In the rows, zero is written as 128.
Rows swapped in pairs by one turn or mirror: which row each one swaps with:
The rows were stretched afterwards, more along some directions than others.
j_696: [101 139 101 131 107 132 116 101 162  92 121 124 139 153 105 149 113 137
 152 114 115 139 161]
j_325: [144 129 132 115 103 132 138 130 135 158 134 149 136 133 137 136 118 118
 164  94 148 142 129]
j_791: [124 163 155 159 139 151 146 106 137 109 158 146 134 115 122 110 121 157
 135 129 134 120 139]
j_687: [120 109 110 126  76 109 110 123 114 117 117 114 133 148 146 121 118 156
 114 139 135 125 130]
j_709: [124 127 123 102 108 120 137 125 131 148  94 119 117 154 138 133 143 153
 140 144 127 119 126]
j_932: [126 146 146 158 130 141 149 104 126 108 164 141 132 115 141 107 119 157
 125 127 130 119 133]
j_266: [152 133 124 159 113 122 129 138 120 119 135 128 106 152 152 140 102 145
 145  94 141 109 112]
j_399: [141 110 135 107 119 121 145 125 132 161 112 127 110 145 154 118 146 152
 130 138 123 112 115]
j_191: [101 142 103 139 101 133 107 102 160 103 116 123 145 157 103 146 109 141
 158 121 114 143 163]
j_185: [ 98 137 146 126 138 152 142 115 145 139 141 127 136 136  90 121 143 132
 135 172 133 125 142]
j_927: [157 127 120 167 107 118 123 143 109 111 126 127 121 167 144 144  85 142
 164 100 147 111 110]
j_204: [153 152 125 145 134 126 132 105 137  96 104 121 136 161 131 126 125 161
 138 128 110 111 139]
j_34: [141 113 132 100 118 124 147 122 137 156 106 124 107 147 148 122 145 154
 132 139 124 111 116]
j_881: [150 121 145 115 110 135 152 132 137 167 118 122 104 148 154 112 138 151
 136 131 135  95 110]
j_45: [136 115 115 127 171 129 136  89 145 103 139 142 129 124 139 119 127 140
 129 109  94 139 132]
j_104: [146 125 137 123 114 128 146 130 138 162 111 115 105 155 151 117 133 147
 143 135 140  92 109]
j_436: [152 152 122 149 128 128 133 108 135  96 102 115 139 163 125 125 120 164
 143 134 109 112 141]
j_488: [151 129 120 168 111 115 116 153 106 117 112 123 121 169 122 139  87 133
 171 110 151 104 110]
j_783: [103 152 112 155  92 140 116 112 166 115 128 116 132 164  98 147 106 133
 163 123 127 129 154]
j_241: [140 112 109 124 163 125 136  88 147  99 133 143 132 135 146 125 120 142
 135 106  98 139 127]
j_919: [109 125  97 130 113 129 113  99 150  96 113 130 144 153 114 141 103 147
 152 115 109 143 157]
j_910: [147 129 135 118 108 137 139 129 131 161 124 149 138 133 130 134 111 124
 172  99 145 141 131]
j_731: [113 132 122 123  93 137 115 139 138 137 127 109 125 155  96 150 141 116
 134 154 145 122 148]
j_691: [153 143 147 130 182 151 157 104 150 128 164 143 135 107 131 113 141 123
 136 111 111 128 131]
j_361: [136 156 123 146 112 117 120 108 130  93 108 118 134 157 129 120 139 166
 118 136 113 107 140]
j_186: [168 126 127 154 145 130 129 106 137 107 109 120 134 154 138 116 123 162
 147 131 104 119 132]
j_552: [136 151 140  94 120 126 154 129 135 128 113 139 143 128 122 138 118 132
 157 114 129 139 139]
j_577: [117 118 112 113  87 120 117 134 129 127 111 101 126 161 112 139 132 135
 120 153 132 128 138]
j_701: [123 158 152 162 144 152 147 103 139 113 163 147 135 121 126 115 122 155
 136 131 132 120 135]
j_581: [ 95 141 141 123 138 152 138 109 150 143 139 128 134 137  97 124 141 126
 132 164 139 122 135]
j_534: [126 162 139  92 119 134 156 127 143 132 115 138 145 121 120 136 119 134
 149 117 131 138 140]
j_448: [125 138 135 133  87 138 135 118 141 172 149 141 129 135 139 128 143 120
 143 108 151 141 131]
j_366: [150 131 128 138 181 138 152  93 148 119 155 148 133 122 145 117 130 119
 129 104 110 128 120]
j_199: [135 166 123 144 110 128 125 105 134  99 112 117 134 164 130 123 135 161
 121 135 115 104 144]
j_99: [102 161 143 123 123 139 146 115 136 132 118 141 136 129 114 138 144 152
 142 147 135 134 143]
j_606: [160 132 126 150 145 127 128 101 143 104 104 119 128 159 130 128 117 164
 146 133 102 115 135]
j_531: [122  98 111 119  85 111 113 136 114 122 115 111 128 161 125 133 123 142
 126 150 132 131 131]
j_277: [115 132 123 120 109 138 121 140 138 135 135 111 125 152  98 152 142 117
 133 154 137 129 144]
j_340: [132 126 122 148 122 139 133 129 139 113 152 120 109 139 137 143 121 144
 137 116 131 119 133]
j_718: [107 164 137  85 110 131 162 120 146 117 125 132 137 110 115 134 130 142
 128 127 119 132 150]
j_392: [146 149 144 139 171 156 155 111 150 142 160 143 131 129 114 130 139 109
 144 129 133 124 126]
j_160: [146 108 136 153 171 160 141  85 158 133 135 122 131 139 114 110 135 144
 152 165 107 133 135]
j_201: [ 86 167 130  92 132 137 148 115 159 110 139 132 133 113 108 133 139 142
 118 138 112 132 156]
j_31: [132 117 125 100 119 120 145 122 131 147  92 122 116 151 134 131 147 157
 134 144 127 122 124]
j_588: [133 132 116 154 107 139 128 126 139 117 146 123 108 145 140 147 116 142
 142 107 145 109 128]
j_304: [141 127 133 127 104 140 136 124 139 170 134 144 131 135 136 129 125 122
 169 102 148 143 130]
j_156: [136 162 146 165 118 155 139 120 167 133 146 123 116 153 108 138 112 132
 164 122 148  95 133]
j_483: [142 138 135 120 104 139 138 123 144 166 142 149 129 133 137 138 125 112
 164  96 152 139 127]
j_286: [ 90 148 135 104 125 139 152 108 157 102 145 128 127 111 113 134 142 156
 114 140 108 128 161]
j_656: [106 140 141 133 131 142 139 128 135 136 136 129 139 141  94 128 129 120
 138 161 141 119 128]
j_192: [ 86 151 128 121  93 135 129 104 148 134 143 128 122 141 115 132 168 137
 105 147 145 121 149]
j_497: [108 133  98 131 109 125 113 105 153  91 121 126 140 156 110 149 102 138
 155 109 112 139 157]

j_185 pairs with j_701
j_366 pairs with j_718
j_881 pairs with j_199

Rows swapped in pairs by one turn or mirror: which row each one swaps with:
The rows were stretched afterwards, more along some directions than others.
j_643: [116 136 118 138 133 135 133 118 111 106 142 125 136 125 123 139 134 124]
j_180: [125 130 144 112 156 134 126 128 133 137 137 132 139 113 114 121 119 104]
j_514: [130 105 130 137 140 123 136 116 137 132 138 130 150 140 125 119 132 151]
j_41: [136 141 110 145 141 144 129 114 127 121 127 129 149 116 144 149 152 140]
j_928: [124  99 153 102 140 121 135 131 136 151 145 125 130 133 126  88 117 122]
j_614: [115 101 153 127 127 123 122 107 128 102 135 126 129 126 118 119 118 127]
j_833: [115 143 134 123 151 130 138 139 127 127 139 119 142 106 110 126 122 113]
j_449: [116 100 135 136 144 120 132 111 127 111 132 122 142 128 116 116 122 137]
j_247: [135 123 147 129 114 103 114 122 144 124 135 123 128 122 121 137 128 121]
j_259: [135 103 131 131 125  94 102 146 123 124 135 125 123 129 159 103 105 137]
j_131: [129 113 143 139 123 105 101 136 119 130 112 116 123 130 134 114 114 151]
j_997: [146 117 115 132 137 130 126 126 115 132 111 153 140 138 135 115 117 143]
j_441: [120 128 119 146 110 124 126 105 109 125 128 125 118 130 119 118 120 113]
j_130: [145 141 111 138 140 143 130 116 134 117 127 133 153 115 143 148 151 137]
j_726: [137 127 127 121 111  98 130 134 121 138 151 147 123 135 144 103 100 116]
j_572: [134 108 127 136 123  95 102 145 124 126 135 125 124 128 159 101 100 134]
j_244: [145 132 124 137  97  97 128 133 140 123 126 145 125 127 130 129 113 127]
j_885: [121 104 139 138 129 122 135 135 115 155 119 126 141 143 137 108 101 135]
j_495: [144 141 112 136 144 144 131 115 131 123 127 136 152 115 141 147 153 139]
j_929: [130 122 141 124 126 130 152  96 153 136 130 130 144 134 130 139 158 130]
j_88: [135 120 129 144  84 101 116 123 123 112 142 156 116 146 147 136 111 136]
j_484: [117 118 134 138 142 120 115 132 112 114 131 116 136 127 134 129 121 147]
j_311: [127 129 135 117 169 142 127 121 124 134 128 128 148 109 115 122 125 117]
j_994: [123 115 134 151 104 115 128 126 106 150 109 127 124 128 123 107  95 132]
j_455: [138 117 126 146  80  97 116 123 124 107 136 152 115 146 151 134 108 135]
j_644: [125 101 151 102 141 125 137 134 133 148 144 124 130 132 126  91 116 121]
j_802: [130 122 138 131 121 124 150  96 154 131 130 133 139 135 133 141 157 133]
j_546: [142 100 127 132 121  97 103 140 124 117 135 132 123 137 163 104 103 142]
j_215: [119 120 128 150  99 118 124 105 107 133 109 125 114 128 114 109 110 120]
j_530: [113 100 149 128 136 126 130 103 128 106 138 125 131 130 111 119 123 126]
j_595: [115 125 139 141  89  86 141 123 125 147 132 122 128 139 125 122 101 122]
j_72: [137 128 118 119 124 127 141 120 140 105 159 146 146 128 143 144 147 137]
j_422: [127 121 137 128 122 131 152  95 152 132 125 131 139 131 132 138 155 132]
j_793: [141 125 121 121 162 149 123 124 122 131 112 142 146 122 121 117 130 142]
j_756: [135 117 136 121 127 131 149  97 157 123 131 135 139 132 127 141 161 129]
j_46: [119 124 132 110 142 138 153 122 140 135 155 143 154 122 109 127 125 121]
j_557: [124 133 118 140  97  99 134 129 115 133 137 135 124 136 155 125 115 126]
j_808: [125 103 151 132 104 114 116 109 136  93 145 136 124 137 140 140 119 127]
j_744: [128 112 146 133  87 106 114 112 127  99 142 145 118 143 139 137 111 125]
j_541: [118 113 139 148  95 116 127 108 111 137 114 126 113 132 116 116 107 122]
j_203: [135 111 144 137 111  94 102 128 134 130 125 122 122 121 132 124 114 134]
j_651: [113 134 122 137 117 130 128 105 110 114 138 126 126 128 114 131 130 112]
j_473: [118 115 142 142 134 113 110 137 115 126 128 112 134 125 130 122 123 152]
j_106: [121 109 158 110 136 119 135 130 132 151 141 122 123 129 126  93 115 119]
j_949: [147 123 108 144 114 122 119 123 115 127 115 153 129 138 141 126 117 149]
j_896: [125 102 148 106 138 120 138 127 134 146 140 122 127 131 126  84 116 126]
j_273: [117 132 123 134 130 131 133 120 109 106 142 127 136 131 124 139 134 122]
j_715: [123 135 127 130 118 126 139 113 146 103 151 129 145 118 138 171 161 123]

j_994 pairs with j_449
j_715 pairs with j_726
j_247 pairs with j_180
j_595 pairs with j_46

